In the data rows, 128 means zero.
Every row has a hidden score from 0 to 40. What is each row's score? 20 is about the middle. The score is a weighted sum of the row's numbers plus the product of two more (or one squared), each taken from its middle value.
[119  74 100 143 133 183 139 119 163 105  96 153 123  70 183 174  94 101
 115 116  97] -> 24
[108  82  88 145 133 158 112 126 139 107 101 130 132  90 122 155 132 125
 128 121 121] -> 23
[ 87 137 166 162 123 145 136 159 146 163 101  88  98 154 110 138  98 107
 137 161  72] -> 20
[188 150  91 115  98 112 123  89 154 158 214  73 104 162 112  98 163 120
 139  84 207] -> 20
[114 143 159 185 100 132 111 108 144 155 138 101 119 126 101 113 126 148
 170 106 118] -> 11
[107 151 127 103 170  99 134 165  81  96  92 177 173 125 121 133 125 141
  94 170 134] -> 21
[ 97 106 149 160 113 162 140 143 126 156 105 135 112  90 119 137  94 124
 138 152  94] -> 25
[118 132 105  98 169  67 103 174  77 122  89 141 176 159 110 128 120 120
 128 167 131] -> 35
[146 144 136  85 132 117 128 141 129 146 143  88  82 162 115 116 120 127
 167 137 127] -> 14
[ 84 130 171 189 125 166 135 157 144 152  96 123 132 111 106 140  95  99
 171 150  59] -> 4
[ 89 179 145 126 150 102 136 169 103 154  89 132 122 116  73  82 106 146
 137 185 115] -> 25
[107 141 119 111 159 126 139 138 113  73 102 161 169 103 130 131 121 119
  73 146 113] -> 8
[132  72 113 158  98 185 134 106 156  74 110 146 118  69 158 167  92 102
 127 101  93] -> 17
[175  62  88 149 104 179 148  80 186  79 138 126 106  80 198 169 122  99
 110  73 118] -> 19
[126 118 131 134  96 155 128 136 155 134 116 119 100 120 128 152 110 107
 135 139  71] -> 19
[170 158 123 108 102 117 115  86 144 180 200 106 106 178 122  90 194 127
 134  75 198] -> 21
[175  72  71 122 115 201 144  96 183  75 130 133 114 103 195 186 100 104
 101  80 124] -> 15
[107 138 113 122 134 137 162 130 101  80 116 155 152  73 161 142 147 128
  90 128 118] -> 21
[138 119 139 140 110 151 132  98 152 127 135 117 121 117 131 145 121 122
 127 105 121] -> 12
[147 142 125 113 124 102 133 100 122 155 180 106 120 149 109 129 165 124
 152 102 173] -> 22
[132 128 148 133 122 159 135  89 149 157 146 103 105 125 111 145 129 152
 141 105 138] -> 8
[156 133 154 108 123 132 139 153 141 151 117  91  77 148 104 128  90 143
 156 151 104] -> 23
[172 103 103  68 126 135 123 104 158 147 156 100  92 172 178 142 136 122
 121 108 164] -> 18
[116  69 104 165 109 161 107 120 149 104  76 127 130  86 150 162  95 130
 136 115  95] -> 22
[137 143 135 131 115 121 125  96 144 145 183 113 106 135 112 130 154 154
 151 104 171] -> 19
[ 81 167 154 160 157 137 105 160 132 151  77 133 142 118  93  95 107 127
 123 170 106] -> 27
[161  93 103 137  91 140 133 103 184 121 135 103  89 133 179 183 117 129
 116  80 137] -> 29
[ 75 173 137  87 192  86 128 187  57 130 106 167 190 135  95 108 150 160
  87 182 126] -> 27
[163  58  73 146 107 186 150 103 174  86 104 133 119  67 172 179 106  95
 104  92 107] -> 27
[180 113 123 126  78  86  71  83 141 163 182  92 110 166 101 121 169 131
 177  84 192] -> 21
[134  87 124 158 120 157 124 104 159 125 134 128 123 101 151 184 118 134
 158  91 118] -> 20
[112  99 107 178 109 179  96 115 166 112 104 143 122  69 164 178 127 113
 136 130  87] -> 24
[169 155 127  86 111  64 102 102 127 164 184 100 135 210 102  82 184 134
 139 106 223] -> 17
[153 115 103 122 116 129 116 118 148 137 129 107 117 150 162 153 131 127
 144 126 130] -> 28
[137  91 104 120 129 137 136 110 143 114 124 143 129 100 155 124 122 125
 120 106  92] -> 16
[149  93 122 129 126 127 114 107 169 141 143 126 143 140 150 154 126 116
 135 117 116] -> 24
[159 147 110 107 126 124 117  75 143 152 181 100 121 123 123 110 154 124
 133  89 158] -> 4
[143 153 158 147  86 113 116  78 144 156 150 104 132 146 112 135 141 125
 173 100 146] -> 17
[103 155 141 110 167 114 137 156  92 112 100 155 172 139 112  90 116 136
  74 164  92] -> 6
[179 148 110 134  51 103  99  66 162 142 196  60  98 145 112 121 149 102
 178  60 184] -> 15
[153 180 138  96 155  79 156 133 128 174 150 101  84 176 110 114 109 141
 158 149 144] -> 23
[125 141 123  87 157 105 137 163  87  75  85 166 144 138 124 115  98 134
  81 155 110] -> 8
[175 140 115  66 137 114 140 115 120 162 140 100  79 159 147 148 150 123
 145 129 162] -> 24
[156 128 163 112 107 108 117  86 134 153 194  93 120 171 104 125 175 156
 173  88 199] -> 18
[124 124 130 144 114 146 130 111 155 141 148 100 104 115 139 123 127 131
 150 113 121] -> 18
[ 98 145 139 121 188 122 143 174  89  83  96 170 171  99 138 101 126 116
  81 166 108] -> 16
[100 138 158 168 123  87  98 107 116 151 128 119 147 123  93 108 127 146
 165 114 143] -> 19
[ 81 160 139  93 176  92 175 183  69 103  82 187 201 141 113 110 138 157
  71 164 104] -> 22
[162  62  93 164  95 178 145  78 186  59 121 144 111  89 197 181  85  91
 100  92  99] -> 20
[ 91 102 143 156 128 172 154 146 135  75  94 172 135  58 176 140 110 121
 107 134  73] -> 21
[150 128  92 115 125 140 125 103 134  92 124 142 133 131 165 158 127 141
 117 115 124] -> 17
[114 101 143 155 104 171  99 108 161 121 124 137 119 101 146 130 125 112
 148 112 116] -> 16
[147  93  92 123 115 150 135 114 143 112 124 147 118 130 136 145 122 110
 115 115 120] -> 24
[114  81 135 164 125 165 119 140 146 126 112 140 111 117 150 163 126 121
 142 123 105] -> 30
[151 136 120  90 145  63 117 153  88 142 104 134 135 158 149 143 106 127
 129 149 146] -> 34
[ 85 105 118 180 146 157 136 146 107  88  95 181 152  91 143 147 110 124
 120 140  93] -> 21
[187 130 135 149  62  94  99  80 175 143 193  75  94 149 130 124 156 131
 170  83 189] -> 20
[108 106 113 171 121 147 120 121 151 118 106 114 134 122 137 166 100 103
 161 129 100] -> 28
[141  70 104 164 126 177 140 118 159  86 128 147 120 111 148 154 118 112
 130 106 130] -> 22
[119 170 117  79 175 100 155 169  77  95 125 178 170 137 129  64 134 128
  95 164 136] -> 21
[143 134 151 160  96 104 100  74 159 147 179  98 126 113 112 118 170 141
 165  95 149] -> 12
[145 142 160 132  68 114  96 113 131 155 174 108 120 145 108 147 156 135
 165 101 153] -> 24
[176 124  95  62 148 126 156 105 139 154 147  88  80 162 169 124 154 141
 129 113 157] -> 18
[122 117 160 171  85 116  89  80 167 155 171  92 130 118 130 112 143 126
 161  83 155] -> 17
[144 156 135 108 118 122 118 100 144 131 174 107 107 128 122 117 150 155
 145  89 159] -> 5
[ 82 135 130 130 163 141 145 165 107  74 102 197 179  99 115  92 141 113
  83 149 118] -> 21
[114 158 148 115 153 124 133 157  97 174 103 106 102 149  95 105 121 131
 142 173 101] -> 19
[ 76 162 176 121 177  99 117 176  51 133  77 171 189 114  94  79 131 148
 103 189  94] -> 10
[127  73 117 157 103 151 115 114 143 114 100 122 132 127 143 160 110 154
 139 114 113] -> 26
[115 167 169 144 154  87 152 161 105 159 115 113 142 128  84  93 107 120
 133 166 104] -> 14
[129 121 113 129 139 173 164 117 122 102 118 176 133  73 182 129 171 134
  85 123 116] -> 25
[161  61  77 141 102 156 134  89 164  80 120 129 110  79 194 177 105 103
 112  83 121] -> 25
[117 172  96  68 162  94 134 160  86 109 106 167 148 133  95  90 123 110
  99 158 145] -> 19
[144  72 105 184  82 175 118 104 181  91 107 129 101  72 177 188 103 112
 117  95  93] -> 22
[142  81 124 147 107 155 114 103 153 107 138 113 119 117 161 151 130 127
 131  81 136] -> 21
[157  91 112 142 107 189 126  85 174  88 149 119 108 117 164 159 129 120
 124  83 128] -> 11
[130 144 107  75 178  92 141 155  86 107 105 148 163 143 135 106 143 129
  98 154 129] -> 18
[112 138 165 131 132 133 150 155 147 157 121  87  88 146  98 129  80 132
 158 163  96] -> 19
[ 82 155 141 122 179  74 126 190  51 123  72 176 193 146  82  91 130 157
 118 194 128] -> 28
[ 65 136 146 157 173 112 130 156  84 151  70 191 209 106  98 102 134 144
 117 176 114] -> 31
[134 140 135 151 109  79 149 117 112 139 138 133 129 150  89 109 121 131
 139 120 135] -> 21
[121 173 128  85 151 101 129 140  82 119 117 171 159 134 103 102 162 121
  91 144 139] -> 14
[109 133 134 100 160  77 112 175  98 137  75 157 163 161  98 124  99 122
 113 167 124] -> 27
[159 140 138 101 126 115 125 105 108 125 172 134 141 165 114 128 167 128
 117 108 171] -> 15
[139 136 154 118 131 126 140 143 139 142 131  86  79 164 102 127 105 122
 162 153 103] -> 17
[ 59 150 168 120 200  81 132 189  37 157  70 208 221 120  82  79 148 172
 123 192 109] -> 26
[152 142 147 103 138 126 146 136 130 153 142 102  77 163 120 120  91 119
 159 161 126] -> 25
[ 90 179 151 157 148 139 148 169 129 143 109 116 116 119  96 122 109 127
 122 174  91] -> 12
[ 56 166 169  82 214  71 126 206  44 150  90 204 213 135  86  91 164 168
 103 178 123] -> 29
[112 145 136 130 129 100 110 157 114 106 109 134 149 142 125 101 117 117
 109 169 117] -> 13
[138 106 115 101 140 168 141 125 156  99 122 131 109 128 137 173 123 109
 108 110 124] -> 15
[ 87 137 159 166 143 116 134 149  92 143 102 136 134 130  97 130  99 117
 134 177  98] -> 23
[ 93 154 112 128 181 116 149 161  76  93  80 177 196  97 133  87 139 123
  89 167 110] -> 23
[ 89 120 157 173 102 142 116 152 122 147  92 118 121 141 105 138  88 121
 150 160  73] -> 25
[225 124  87  67  85 120 104  73 170 147 218  59  81 171 135 107 154 102
 142  64 211] -> 17
[141  89 100 151  93 172 116  96 174 104 122 126 103  93 172 168 112 120
 113  90 111] -> 17
[119  46 117 176 107 175 137 102 156 116  96 132 118 106 149 169 119 117
 144 117 109] -> 34
[111 146 149 164 110 125 112 108 141 160 142 115 120 131 112 126 119 124
 156 107 133] -> 14
[151 133 132 119 116 140 128 108 150 134 148  99  91 130 139 150 126 140
 152 110 114] -> 14
[176 142 135  72 131 116 139 130 116 186 162  90  79 146 127 120 133 130
 174 135 151] -> 28
[ 93 136 121 131 147 139 157 160  96  86 112 159 166  98 136 133 148 123
 106 141 100] -> 24
[178 141  71  60 150  97 147 133 108 128 161 127 133 169 152 107 130 146
 129 115 175] -> 25
[125  92 142 156 106 160 137 110 152 136 135 115 128 105 138 152 142 127
 135 101 124] -> 19
[158 128 119 127  99 114 103  87 150 174 178  88 109 158 104 120 166 131
 150  79 184] -> 18
[109 153 171 117 140 128 158 157 105 141 129 119 116 136  87 102  91 141
 145 149 110] -> 11
[144 133 159 131  96 136 135  86 152 150 170 104 106 137 114 120 151 146
 160  98 155] -> 15
[137  59  77 178  86 189 141 104 158  81 116 129 111  59 161 177  90 104
 134 103  98] -> 21
[ 82 113 152 167 134 149 132 164 121 139  94 129 125 124 102 143  81 101
 131 168  90] -> 19
[132 125 140 153 126 140 132 144 139 146 120  97 100 129 121 119  95 131
 135 126 104] -> 10
[162  72 114 152  94 196 134  95 166 108 135 123 100 105 164 146 124 108
 132  80 133] -> 28
[155 173 156  74 154  97 156 147 117 178 138  96 102 175 117 104 119 131
 160 164 155] -> 36
[110 155 149 136 144 127 138 151 109 160 112 123 124 133  93 106  91 122
 145 164 112] -> 22
[127 145 155 131  99  91  85  93 115 147 178 111 142 151 110 103 168 131
 167 107 137] -> 28
[114 113 119 162 122 141 102 129 123  81 101 164 156 121 135 151 119 119
 121 143 115] -> 24
[127  92 106 158 113 156 135 110 168 107 116 137 120 102 176 153 128 131
 145 105 108] -> 29
[101 145 163 149 137 128 144 153 116 153 107 117 109 134 109 118  87 132
 127 168  91] -> 17
[ 73 132 163 182 134 147 125 156 101 131  84 144 153 102 102 150 111 126
 138 175  83] -> 22
[103 194 124  90 177  91 125 172  91 142 106 156 170 135 113 107 132 152
  86 162 124] -> 12
[158 146 103  54 161  63 116 148  93 108 127 137 145 173 136 135 131 146
 118 147 155] -> 19
[130 106 133 168 108 174 130 123 156 139 133 105  93 107 131 141 103 112
 144 112  98] -> 5
[154  96  80 128 116 167 145 116 157  78 131 113 105  96 162 172 118 117
 101  94 123] -> 16
[180 138 122  89 100  94  97  85 140 170 178 101 132 188 110  98 177 133
 151  86 202] -> 20
[ 83 122 175 192 119 172 151 149 140 148 106 125 111 119 124 152 103 125
 162 168  84] -> 26
[171 139 146 114  78 107 101  88 150 176 187  85  97 160 118 107 157 140
 175  84 190] -> 19
[110 155 151 142 108 142 152 151 134 168 122  79  72 144 111 132  74 120
 166 146  86] -> 15
[144 160 127  96 144 118 153 147 109  75 124 169 149 113 124 100 139 137
  78 148 141] -> 19
[114  81 106 173 105 188 119 111 170 113 106 134 129  60 166 175  87 123
 122 110 100] -> 18
[ 99 113 140 140 159 148 141 162 121 119  99 144 137  87 143 121  99  97
 115 175  81] -> 22
[ 79 124 137 147 172 139 135 168  99 105  78 190 186  83 139 117 120 144
  86 173 101] -> 23
[123 138 153 123 130 132 118 162 137 164 116 104  86 163  99 126  67 126
 135 171  97] -> 17
[ 91 166 157 155 155 142 128 159 102 147  94 119 135 133  80  99 120 129
 118 169  97] -> 11
[112 154 151 131 144 133 135 162 126 136 137 105 106 139 100 116 112 131
 122 153 116] -> 12
[166 114 108  76 134 102 132 153 117 121 125 128 122 166 152 123 128 146
 113 130 142] -> 25
[ 77 167 141 129 174 131 125 182  76 129  89 177 201 129  86  96 155 137
  95 179  95] -> 12
[124 129 145 155 115 163 124 132 144 148 119 100 104 109 124 147 105 101
 142 128  97] -> 10
[121 140 154 157 105 113 113 106 141 123 137 122 130 113 117 115 138 151
 171 116 138] -> 10
[ 84 148 143 109 189 102 122 183  67 120  85 194 212 118  98 113 133 148
 104 186 109] -> 20
[147  94 100 137 128 148 136 105 155 117 130 126 121 109 148 156 135 136
 149 102 135] -> 25
[165  96 105 141  93 164 115  79 180  99 137 120 105 118 196 159 126 122
 127  91 150] -> 17
[157 127 149 111 107  77 102  96 118 168 182 100 134 143  97  98 174 163
 142  96 180] -> 14
[133 138 147 140 109 143 138 151 151 188 119  81  67 159 106 120  92 130
 162 146 100] -> 27
[128 156 147 142 107 103 131 106 129 151 164 120 130 153 119 100 117 161
 138 113 155] -> 16
[149 166 144 107 141  81 114  96  91 160 180 117 123 154  94 101 178 153
 146 114 175] -> 15
[175 160 123  95 103  77  97 108 113 186 185  89 117 188 105  96 174 111
 159  96 213] -> 30
[127 132 167 159  94 134 119  87 135 164 168 128 118 108 104 142 141 128
 147 104 145] -> 12
[125 137 115  62 198  73 121 183  68 110 142 163 183 150  94  85 150 128
  96 164 159] -> 23
[ 92 137 172 168 123 134 134 151 123 150 104 108 124 121 106 120  91 118
 128 167 100] -> 21
[140 128 134 150 121 129 129 121 142 151 148 114 114 145  98 131 139 140
 147 120 100] -> 8
[ 89 165 138 116 176  79 147 177  69 124  81 178 170 116  91 109 117 145
 123 174 117] -> 25
[ 97 106 168 190 123 150 127 121 156 125 131 115 106 106 120 115 105 126
 155 126 105] -> 18
[147 105 108 106 130 136 123 117 153  95 134 131 127 132 171 167 118 132
 110 114 133] -> 23
[179 112 113 123  66 106 101  89 171 140 180  83  80 178 129 125 144 111
 171  73 187] -> 25
[131 131 145 160  90 136 127 110 120 150 156 103  95 124 131 131 129 128
 153 109 126] -> 18
[126 129 110 120 156 151 154 132 124 103 116 147 141  83 158 135 140 120
 110 134 100] -> 15
[135 148 150 113 132 123 143 141 122 158 133 101  82 158 108 113  99 127
 140 154 111] -> 17
[ 96 131 171 147 165 130 135 168  70 124  87 162 178 106 104 104 135 131
 116 186 105] -> 25
[139 143 130 141 117  90 121 114 137 145 153 109 131 129  97 128 155 149
 140 110 156] -> 20
[147 119 134 115 137 137 154 149 132 141 133  97  95 134 134 149  83 143
 143 164 130] -> 27
[121 160 113  55 177  84 123 157  92 122 119 164 154 130 115 106 148 119
  90 164 170] -> 9
[122 146  97  76 174 100 178 185  95  86  97 181 165 126 147 120 126 166
  61 159 119] -> 24
[149 110  90  86 152 144 113 111 155 131 120 117 122 122 143 136 133 119
 116 116 144] -> 12
[130  91 142 154  92 134 136 110 153 119 122 120 123  84 166 145 110 129
 143 112 124] -> 26
[146 104 100 118 148 141 135 110 145 100 109 128 132 126 164 123 128 115
 118 110  96] -> 14
[146 113 122 114 108 131 137 102 123 132 174 113 103 143 152 152 146 130
 126 103 133] -> 39
[ 58 140 164 188 113 149 142 156 136 143  78 138 132 117  92 144 105 138
 156 176  61] -> 27
[179 120  94  77 125 121 141  98 141 144 159  89  85 155 169 144 161 101
 124  83 170] -> 25
